In the data rows, 128 means zero.
Each pair is two rows. How far apart are they, by a hidden measure? 0 means very close, and 40 very far. Two or three weighted sums of its numbers give each row a place; it is the straight-line distance between the places.
174 119 72 148 181 133 135 120 109 18 109
107 174 145 101 142 122 138 130 179 191 150 >> 14
81 116 167 41 86 82 121 142 159 146 146
130 137 156 148 93 155 92 101 116 75 170 >> 23
138 135 73 82 130 121 181 133 167 131 94
138 167 112 131 143 105 145 151 153 129 125 >> 7
167 134 99 165 189 107 94 127 142 123 94
153 120 126 169 172 130 97 134 166 146 125 >> 6
112 115 123 116 124 116 100 119 127 138 74
110 90 103 84 63 132 213 65 109 144 139 >> 8
158 133 174 171 80 189 95 99 120 41 166
115 138 88 197 163 137 85 91 81 136 143 >> 30
172 31 95 165 76 144 171 76 82 68 138
125 172 170 89 92 128 129 142 188 160 157 >> 20
105 110 77 119 160 100 132 142 229 184 78
174 42 155 146 130 109 147 145 121 78 175 >> 14
87 197 191 77 135 104 112 146 145 117 197
150 151 101 107 145 65 143 135 174 125 142 >> 16
161 94 77 141 182 156 112 145 166 84 67
115 122 137 136 152 89 79 113 98 156 64 >> 24
108 192 175 66 147 111 114 128 166 133 167
109 96 182 144 129 123 86 143 154 65 126 >> 2
219 110 99 156 134 107 154 91 117 66 84
95 65 139 127 103 135 151 108 77 78 105 >> 24
102 110 78 114 167 106 181 101 102 182 132
64 143 178 75 143 103 134 120 102 132 144 >> 20
112 164 97 56 164 52 138 132 162 169 107
99 110 145 148 171 127 67 165 90 71 148 >> 12
191 167 89 165 180 108 100 166 159 110 110
151 151 149 152 109 177 117 146 64 107 177 >> 15
128 88 107 123 92 142 159 106 70 88 132
213 119 168 206 47 255 153 180 116 215 50 >> 24
111 184 98 59 151 89 180 131 172 206 110
88 202 94 85 140 87 170 118 190 155 57 >> 16
159 115 208 135 92 143 70 114 135 118 122
140 146 116 143 135 151 89 129 82 118 169 >> 6
123 156 220 139 130 109 102 151 120 90 177
106 154 120 97 77 121 179 86 146 146 124 >> 13
136 138 183 155 115 102 135 107 108 97 189
160 125 119 133 209 91 110 168 148 132 105 >> 28
129 115 125 181 111 122 148 143 73 106 230
157 140 94 68 124 120 137 166 222 173 61 >> 21
142 108 79 123 163 114 119 124 145 151 55
100 158 82 115 92 119 192 147 149 224 135 >> 18
109 149 144 174 136 110 78 89 77 55 161
115 121 141 163 162 127 97 122 74 115 110 >> 23
54 153 95 74 118 112 212 132 169 184 92
95 92 164 131 65 175 165 63 69 68 159 >> 18
158 117 140 151 150 124 78 111 99 113 156
124 142 80 132 182 175 109 58 99 139 31 >> 19
201 108 207 142 50 255 220 166 175 225 82
93 182 208 90 97 137 124 153 184 144 191 >> 24
104 85 167 125 150 155 93 85 125 159 122
114 135 82 191 147 113 104 84 112 126 76 >> 24
159 143 191 160 150 185 71 144 113 78 151
69 97 183 115 104 142 76 116 152 76 159 >> 9
187 113 68 174 205 143 119 94 54 76 55
61 185 92 52 143 98 140 142 200 211 106 >> 22
148 89 178 174 118 153 101 122 78 78 193
177 136 121 182 88 153 112 88 138 86 131 >> 23
164 100 73 139 181 108 128 147 112 89 148
154 187 90 84 131 77 174 174 166 184 101 >> 12
127 180 93 107 105 134 203 124 177 206 174
79 148 50 74 109 120 194 79 151 137 135 >> 11
94 151 205 80 104 121 137 132 146 137 220
167 219 128 72 98 65 173 123 184 158 150 >> 19
124 103 124 150 98 129 110 140 69 112 172
178 122 141 158 153 100 95 162 165 121 105 >> 14
146 140 130 176 233 93 76 100 105 134 168
82 133 115 146 100 133 109 153 81 110 140 >> 39
116 167 173 150 104 144 81 150 114 101 157
169 159 73 178 171 100 87 132 178 118 69 >> 26
92 144 154 89 131 131 153 162 179 166 158
171 139 98 154 153 81 77 131 143 86 66 >> 24
130 103 137 150 135 177 158 91 120 82 129
107 115 90 131 215 130 141 166 143 148 96 >> 25
159 155 138 158 155 136 60 151 113 128 143
96 104 129 132 124 152 90 161 35 109 124 >> 20
89 140 93 92 116 90 215 134 189 153 161
82 122 119 146 118 119 107 131 66 96 143 >> 10
131 203 162 93 118 89 107 149 166 160 171
143 135 75 48 142 91 199 109 138 135 125 >> 19
92 119 133 88 29 124 231 94 156 123 157
134 105 99 149 145 115 132 177 143 152 136 >> 28
153 47 110 155 79 171 129 86 88 38 119
105 110 185 133 152 148 84 106 92 107 126 >> 20
102 100 137 160 140 152 56 151 142 107 95
89 203 75 120 183 125 128 122 169 233 97 >> 15
133 111 92 164 112 148 107 83 108 122 101
239 24 234 203 101 248 152 144 89 142 107 >> 27
128 172 53 99 138 129 151 141 167 211 96
202 87 82 162 200 96 127 87 98 44 108 >> 24
78 183 168 68 133 95 125 146 148 144 138
92 128 101 135 171 127 84 132 104 175 72 >> 22
75 203 142 75 102 70 120 111 127 203 172
140 134 119 159 112 147 80 127 72 123 153 >> 12
124 139 196 115 123 136 99 93 136 85 176
134 66 152 141 78 144 138 86 24 57 111 >> 14
68 143 100 80 111 69 185 111 162 147 130
80 175 176 40 139 138 135 156 137 167 169 >> 24
53 141 139 76 127 71 132 145 160 198 175
143 103 189 139 116 110 88 106 122 44 171 >> 24
149 52 172 159 83 144 191 115 94 37 185
88 147 155 49 86 121 175 155 116 169 162 >> 21
191 108 125 178 169 105 120 140 177 126 132
148 160 112 84 106 84 167 152 183 166 139 >> 20
91 91 159 132 78 114 131 143 85 103 127
98 172 164 81 106 115 134 126 167 131 188 >> 14
177 124 139 181 158 157 80 139 121 114 162
82 153 82 136 135 125 94 138 141 167 52 >> 13
111 208 106 103 92 121 125 157 209 188 145
160 168 135 73 138 110 176 162 210 163 126 >> 16
144 139 184 160 129 139 75 109 106 137 143
73 25 179 92 91 123 153 121 75 127 228 >> 23
133 161 158 78 67 65 142 146 201 164 107
200 54 157 200 77 250 169 150 93 175 78 >> 30
101 161 104 83 148 109 169 162 187 136 153
196 117 167 185 145 107 87 149 119 124 104 >> 13
100 107 131 139 146 82 100 152 87 123 39
151 61 145 153 138 156 57 102 108 73 134 >> 24
138 138 149 135 114 157 99 105 138 121 156
185 121 115 170 194 109 105 125 147 122 100 >> 18
131 134 93 140 127 132 150 131 47 104 189
121 129 169 126 122 141 104 103 123 119 157 >> 11
113 107 84 175 187 125 103 101 82 104 114
123 115 111 164 142 102 78 135 79 115 138 >> 16
151 157 179 127 155 124 84 138 127 95 151
128 183 91 125 172 102 120 112 114 124 132 >> 9
110 172 100 39 98 50 184 156 146 161 159
144 129 154 186 161 169 82 125 142 98 162 >> 26
142 156 191 131 122 133 98 124 132 82 169
51 147 133 53 104 111 161 132 141 166 177 >> 19
137 83 122 131 70 152 175 99 48 99 125
146 63 137 145 95 185 162 94 81 71 143 >> 11
50 140 160 118 179 151 100 97 114 87 158
192 87 116 153 204 108 96 155 124 153 103 >> 21
127 130 156 158 140 133 92 85 104 85 133
217 98 245 173 57 238 183 172 111 161 95 >> 26
128 101 88 145 162 139 153 110 101 136 120
109 88 139 109 140 120 109 142 90 120 151 >> 16
103 185 73 197 149 171 97 160 133 132 122
130 175 123 78 174 116 188 183 197 152 118 >> 16
148 127 192 124 129 137 101 107 78 141 207
180 134 88 154 130 128 153 147 142 118 152 >> 16
244 91 212 200 86 246 187 166 98 163 57
124 118 165 134 111 131 106 100 101 124 162 >> 18
117 147 149 63 125 63 209 137 175 167 110
179 120 133 163 147 144 94 111 143 118 92 >> 21
110 104 182 141 105 127 73 98 64 69 152
106 168 117 53 140 83 157 136 193 180 96 >> 15
98 214 173 81 108 163 129 162 103 132 194
117 175 181 160 137 162 122 111 138 94 127 >> 27
168 79 160 114 150 116 134 177 129 101 147
196 142 110 166 178 46 78 155 164 146 74 >> 21
182 140 70 140 155 146 109 133 154 156 69
178 156 117 162 144 57 121 85 139 75 122 >> 32
158 169 75 177 149 91 75 143 149 137 99
164 112 155 186 148 114 75 140 151 73 129 >> 3
135 102 148 186 145 159 71 141 97 86 148
118 119 161 120 171 101 112 113 70 114 173 >> 17
175 120 185 168 128 166 82 126 59 86 165
154 103 113 129 133 125 88 150 103 149 86 >> 12
133 125 166 181 140 132 62 119 86 63 193
154 140 90 133 182 124 146 129 146 107 140 >> 15
114 178 147 112 99 81 139 120 180 183 87
125 132 71 120 197 127 108 139 104 119 107 >> 21
203 146 78 190 164 138 117 112 179 111 73
115 132 125 93 88 154 192 112 123 128 124 >> 26
176 137 133 178 121 138 70 147 81 131 166
150 212 89 92 148 117 142 136 181 165 103 >> 6
173 116 103 146 121 112 149 113 103 103 136
177 229 98 90 124 102 147 155 212 157 86 >> 17
38 140 97 80 123 128 158 128 131 212 161
188 108 100 162 136 147 94 149 153 89 118 >> 27
113 134 186 161 112 139 91 78 79 92 171
103 133 88 136 196 75 94 156 135 141 48 >> 22
155 111 150 141 175 120 111 95 124 141 148
143 88 234 81 85 153 119 118 145 32 197 >> 33
120 192 122 83 102 113 171 139 180 170 126
139 156 104 56 103 105 201 145 182 165 163 >> 7
132 106 140 152 167 97 86 119 98 147 144
141 116 90 152 194 96 91 100 141 113 62 >> 12
93 159 81 60 147 90 195 67 188 82 106
120 172 187 63 71 143 129 157 149 141 183 >> 36
161 120 93 137 191 117 120 130 165 83 136
101 175 197 69 76 131 157 165 141 179 144 >> 30
82 54 114 173 134 141 111 133 86 79 138
117 170 76 91 63 91 160 81 133 166 101 >> 23
122 135 170 135 115 171 93 135 125 118 156
164 109 168 131 117 150 166 138 97 108 178 >> 6
82 134 47 76 124 89 182 116 139 131 113
87 119 141 136 192 60 70 128 102 114 79 >> 17
151 110 90 117 149 92 126 129 170 164 80
31 175 131 44 85 102 156 140 183 164 118 >> 28
125 92 134 177 176 102 92 138 77 144 132
67 160 76 71 134 111 196 139 156 211 71 >> 8
73 196 122 89 89 116 156 113 158 204 125
91 182 187 66 125 107 152 121 140 142 154 >> 6
124 83 66 146 102 85 82 133 141 137 93
116 64 116 135 97 166 148 74 25 27 117 >> 14
94 100 66 128 111 133 138 151 97 151 135
177 144 39 154 157 136 157 93 99 88 78 >> 26
159 154 225 130 138 156 105 144 155 65 149
171 154 108 116 128 152 149 150 149 112 119 >> 6
136 133 102 135 191 106 143 113 128 120 78
132 162 117 85 146 89 153 91 201 203 121 >> 7
103 95 100 69 107 116 188 124 110 174 149
138 133 108 155 118 136 130 93 92 157 221 >> 19
163 95 97 172 154 125 87 137 120 95 105
121 98 191 134 82 141 93 98 154 134 145 >> 6
167 84 155 140 131 112 51 104 132 89 165
137 118 180 155 124 172 80 130 27 72 199 >> 19
110 153 69 100 156 170 188 102 115 147 71
74 121 153 76 53 105 188 162 155 210 175 >> 24
182 185 87 155 150 103 98 136 139 137 82
120 94 92 141 147 142 146 84 87 117 50 >> 24
80 93 206 103 132 154 54 126 97 102 122
51 55 104 154 72 152 154 95 100 51 138 >> 21
96 97 172 124 119 167 108 109 102 90 149
200 143 120 133 144 104 127 128 173 102 47 >> 16
97 102 103 143 99 113 66 115 125 159 102
147 112 97 131 148 97 83 116 135 110 47 >> 7
128 191 111 70 115 81 198 118 204 179 120
112 104 124 159 161 137 50 136 94 150 116 >> 20
122 146 99 126 151 143 128 70 88 138 110
181 146 136 150 147 98 99 139 178 107 163 >> 21
128 121 103 142 163 125 149 85 75 108 50
175 143 103 171 145 94 118 120 151 78 106 >> 25
136 57 100 144 166 141 133 102 30 80 96
13 72 94 82 90 135 207 77 130 116 138 >> 10
98 183 112 150 170 137 100 139 107 128 177
191 151 156 148 129 136 76 150 127 136 193 >> 12
141 114 88 168 142 125 65 163 64 155 105
118 196 142 90 116 126 160 139 151 160 174 >> 14
172 137 115 155 133 101 93 105 139 101 93
114 162 148 78 91 104 138 109 164 160 159 >> 12
116 117 101 158 109 136 99 71 90 159 98
186 96 120 167 111 104 104 137 135 109 198 >> 21
145 204 106 73 120 33 135 168 239 149 113
104 187 161 95 54 136 111 141 160 176 173 >> 9
192 149 150 161 156 138 66 110 77 92 154
116 68 106 128 73 138 167 84 54 69 165 >> 13
156 121 189 137 134 135 68 88 111 86 156
74 147 137 71 103 104 160 160 174 171 120 >> 21
134 144 160 146 148 119 105 127 87 127 180
118 110 129 129 143 159 87 133 115 123 150 >> 12
72 182 108 88 158 78 144 119 181 180 128
119 94 124 109 92 142 139 103 82 58 128 >> 15
142 109 194 157 156 109 57 126 83 102 186
95 166 104 136 127 157 89 119 131 134 104 >> 12
155 77 98 152 167 134 99 110 126 136 109
177 101 103 150 145 147 140 140 123 86 145 >> 19
186 159 85 131 144 140 132 153 242 125 119
131 83 111 153 146 126 98 147 97 85 140 >> 25
86 167 106 86 152 104 178 158 144 200 118
104 177 120 89 128 88 143 120 156 148 130 >> 19
87 91 77 76 142 105 218 152 164 179 155
146 87 102 121 186 182 112 121 170 105 58 >> 19
162 165 178 139 125 161 74 148 127 137 139
83 142 58 80 144 116 172 111 154 133 99 >> 15
28 149 128 60 87 119 136 176 177 187 117
122 129 170 149 123 156 132 103 105 97 180 >> 25
141 119 150 115 147 120 146 113 116 113 168
100 67 58 119 118 151 152 152 132 122 122 >> 15
47 165 160 61 121 153 141 103 199 147 141
119 173 124 59 150 92 177 120 184 185 118 >> 8
